[-63 -50 -57  49] -> 49, -50

[54 28 27 52  0] -> 54, 52

[[ 23  24 -24 -68   2]
 [ 23 -19  36 -19 -19]] -> 36, 24

[ 32  -7  31 -12 -24 -68  -5] -> 32, 31

[[ -8 -11  14 -66  -5 -29  -6]
 [  1  33 -14  12 -20  15  13]
 [  4 -11   7  -7   1   3 -39]] -> 33, 15

[-11  72  43  52] -> 72, 52

[[ 51 -26 -19 -13 -14]
 [ 73  19  25 -61 -61]] -> 73, 51

[-42 -10  30 -73] -> 30, -10

[-66 -27  63 -59  15 -61] -> 63, 15
---
[[-27  21  60  18 -62]
 [ 23  28   5 -34  24]]
-34

[[-34  37 -50 -36 -12]
 [-14 -43  63   6  47]
 [  9  -4 -36 -38 -17]]
6

[[-52 -48  66 -26  72  44]
 [  9  44 -16  43 -27   8]
 [-33  -4  54  30  40  59]]
-27

[[  5   7 -65  -3 -14]
 [  5  10  68  47  52]]
47

[[  0 -26  40   4]
 [  2 -76   0  45]
 [ -8   0  44  43]]
0

[[-60   1 -37  -4  17 -27 -39]
 [-71  -3 -13  -3  35 -29 -34]]
-29

[[  1   8  -6  16  -1]
 [  1   7  -4  12  -2]
 [ -9  -6  10 -55  -4]]
12

[[ -6  11  -7   9  10]
 [ 14 -33  16 -25 -26]
 [-27  63 -30  49  51]]
-25
---
89  56  23  84  76  30  43 ans = 89, 23

95  51  80  46  77  22  46
35  52  43  36  42  54  37
36  56  51  84  52  50  76
ans = 95, 22

566   97  517  816  554  958 ans = 958, 97

685  977  189  580  674  502  613
495  201  877  601  445  713  479
628  283  712  529  702  512  661
ans = 977, 189

61   5  63  61  84
40   2  37  40  13
63   4  64  63  71
ans = 84, 2

932  599  371  532  554  110 ans = 932, 110

 99   52   10   96   71
110  194   80   65   57
ans = 194, 10
---
[[ 22  48 -41  13  40  68  48]
 [ 24  52 -44  14  43  73  52]
 [ -1  -2   2  -1  -2  -4  -3]] result: 14, 73

[[ -2 -18  58 -41 -22 -45   8]
 [ -1  13 -45  19  14  31  -1]
 [  6  23 -71  67  30  60 -16]] result: 19, 67

[[ 30 -38   8 -33  44  27  28]
 [-38  28  35  20  25  50  -1]
 [ 13   5  25  42 -23 -55  -5]] result: 20, 50

[ 20 -71  10  33   7] result: 10, 33

[ 57 -52   0  16 -46] result: 0, 57

[-43  45  -9 -32 -60] result: -9, 45

[-28  31  63 -44 -17  47   3] result: -44, 63

[ 52 -23  -7 -24 -66] result: -7, 52

[[-58 -44  45 -37 -30]
 [-17  -5  -3 -61 -33]
 [ 10 -71  35  53 -54]] result: -3, 53

[-56 -54  25 -25 -67 -22  57] result: -25, 57
---
[ 58 -37  61  18 -39] → 61, 61

[  9 -19   1  36   5  22  55] → 36, 55

[ 29  16   5 -70  31 -32  39] → -70, 39

[[-62  14   1   7 -31 -72 -18]
 [-62 -37  51 -11 -62 -58  17]
 [ 13  75  -3  13  21  45  10]] → -11, 75

[-18  21 -66 -57 -41] → -66, 21

[ -5 -63  68 -24  -4] → 68, 68

[ 44  58 -35  28  30 -15 -25] → 28, 58

[ 76  35 -28  19  11] → -28, 76
---
[ 52  47  68 -47 -28] Answer: -47

[[ 13 -18  -4 -18 -32 -15 -56]
 [ 26  14  -4  14  -1   4 -27]] Answer: -15

[[-60  14  -8  33]
 [  8  -7  16  64]
 [-34 -20   1  45]] Answer: -8

[46 68 30 33 47] Answer: 33

[27 49 18 56] Answer: 18

[-18  26 -22  45  -9 -21  54] Answer: -21
---
array([[ -9,  -1,  -9,  -8,   0],
       [-59, -19, -53, -57, -10],
       [  5,  -4,  11,   7,  -2]]) yields -8

array([[ 16,  55, -27, -42, -39, -21, -31],
       [ 35,  22, -44, -26, -28,  -2, -68]]) yields -21

array([-58,  29,  11, -13, -28,  18]) yields -28

array([[ -1,  63,   9, -23,  46,  -3],
       [ 36, -11,   5, -34,  11, -31]]) yields 46

array([ 54,   3,  70,  25, -35, -71,  16]) yields -71

array([ -6,  -9,  20, -74]) yields 20
---
[[-1.008, 2.413, -0.713, -0.801, -0.739, -0.662], [-0.947, 1.881, -0.747, -0.802, -0.689, -0.715], [-0.557, -1.517, -0.888, -0.683, -0.549, -0.620]]	-0.801
[[53.9, 88.5, 28.0, 84.5, 54.3, 20.7], [201.0, 177.0, 74.0, -222.9, 28.1, 152.0]]	84.5
[49.391, 35.822, -184.248, 111.900, -176.256, 89.075]	111.900
[[-0.168, -0.100, -0.064, 0.587, 1.350, -0.516], [-0.819, -1.185, 0.400, 0.567, -0.498, 0.321]]	0.587
[0.98, 1.28, -1.90, 1.12, -1.43, -0.70]	1.12
[[3.68, -6.29, 7.53, -0.74, 13.95, -0.14], [-4.45, 2.62, -3.92, -6.56, -16.53, 8.38]]	-0.74
---
[-71 -13 -20 -31 -47] --> -31
[ 48 -59  33  73] --> 73
[-37  -5  50  35 -58] --> 35
[ -9 -16  69  37] --> 37
[ -4 -14   2  60  -2] --> 60
[ 19 -70 -55 -37  22  64  26] --> -37
[  6  15 -35  71  43 -47  25] --> 71
